One turn moves every row onto another: examples first, then more rows asked:
Gufa: [-20  -8  -4  20   8  12  15  19  23 -13  -6  -6  17]
Muk: [ -2  -8  21 -15   6  15  -2  -6  -2 -17  10  27  13]
migir: [  8   6  17  17 -20 -11  -5  22  -8   1   6   9   7]
pogof: [ -4 -26 -11 -18 -23  -8   2  -3  -9   2   7  20   6]
zuv: [-17 -26 -22 -13  14   9  -7  -4  -6   6  -3   4 -26]
Rebed: [-19  -3 -16  19  -8  13   7  15  18  -4 -19 -22   2]
nar: [-11   4 -21  21  -2  16  15  23   3  12   8  14 -10]
lut: [ 10   4  18  -1  -5   5  -1  14 -10  -9  16  29   1]
buf: [-13  14   5  -4  -5   8  14 -24  28 -19   4  -5   1]
rusu: [ -1 -26 -13   4   2 -13 -22 -21  -6  13  -2   3   2]
peva: [-19  -8  13 -19   8  15 -17 -15  -1  -1  -2  10  24]
dal: [ 10 -19  -2 -17 -22 -17  11  -2 -11  -8  21   1   5]
zim: [  0 -23 -19  -1  12   0 -24  13   4  12  -4   7 -19]
vuver: [ 12   6   9 -10 -11   0  21 -19   9 -15  26  -4  -1]
dil: [ -4 -18 -18  13 -21   6   2  13  20  21  -9  -4   2]
Benob: [-24  23  -1  24  -2  -2   3   8  18  -2  13  -5  15]
tibig: [ -2 -39  -6   0  -8  -4   1  -5  21  -5  -4 -18 -12]
Miki: [  2  21  -9  -5  -8   7   2 -29   7  15   1 -14  12]
vagu: [ 23 -16  21 -20   9   5   9  -9 -10   2  -1  -5  -8]
solit: [  2 -27 -11  -2  17  -2   4 -13 -10  -8  15 -14 -26]
nibu: [-18  -2   4 -11  28   1 -11  18 -18   4  -8 -21  -6]
Kab: [-16  21 -16   2   0   7  -2  10  -1 -21  -4 -30  12]
fev: [-27   9 -20  -6   6  18  -3  10   4 -24 -17 -11   5]
Suba: [-16  24  19  19  -5  -3  -7 -12  -9   4  16 -10   6]
vabim: [-20 -19 -21 -17 -10   6  -5   4  -7   0  -6  27  -1]
sege: [-28  -6 -23 -15   4  17  -5  10  -1 -14 -16  15  -3]
Gol: [  7  -9  -2 -14 -15   1   9 -33   0  10  15   2  12]
saf: [  8   6 -20   0  13   4   2 -18 -22  18  15 -11  -9]
kos: [  1 -39  12   5   0   9   1 -13 -12   8  -8  -2  13]
mub: [ -1  -6  20  17 -13 -17   0  21  -3  -9 -10 -18   9]
Gosu: [-24   1   1 -16  18  10 -25   0 -11  15  -6  -7  12]
loz: [-18  10  20  19   2  16  19   0   3  -7  -5 -13  22]
Kidub: [ -4 -22 -12   2  19  15   4  28  18  -7 -10   1  -9]
gasi: [-17  -5   6   1   7  17 -18  28  10   7  -1   7 -24]
nal: [-10  22 -14  29 -10   8   9  18   5  -3   8 -15  -1]
vid: [-3 37  4  0  6 -9  6  1  7  1 22  0 -4]
nogu: [ -7 -18 -19 -11  -2   4  -6 -24 -14  23   9   9  -4]
gubom: [  3  24   0  11  -6   3  17   6   3 -17  29  -6 -12]
tenu: [ 16  13   9 -17  15  -9  21 -17  -1  -5  12  -1  -2]
sene: [ -9   2  17  -2  13  27  16  25  15  -8 -12  -5  -4]
vego: [-19   9  -3  11   8  15  23   3  12 -22  17  12 -18]
tiro: [-10 -11  16   3  14 -11   3  22  -8 -14 -13 -29  -4]
Gav: [-22 -26   2  18  -4   7 -26   3  -6  15  -1   7  -3]
dusi: [  9  17  21 -10   3  -5 -10  -7 -10   6  18  -5 -20]
pab: [ 12   3  -2  -9 -13 -16  10   5 -14 -14  27 -19   2]
goz: [-20 -24 -17  -3   8  14   3   8  15  -9 -21 -13 -17]
fube: [ 11 -18   2  -5   8 -12   9 -34  -8  -1   1  -2  12]
nozo: [  1  21 -10   0  -7  -7   2  11 -11 -15  17 -32   7]

nibu moves to Gosu
Gav moves to kos
nozo moves to Kab
And these:
Miki moves to buf
Benob moves to Gufa
gubom moves to nal

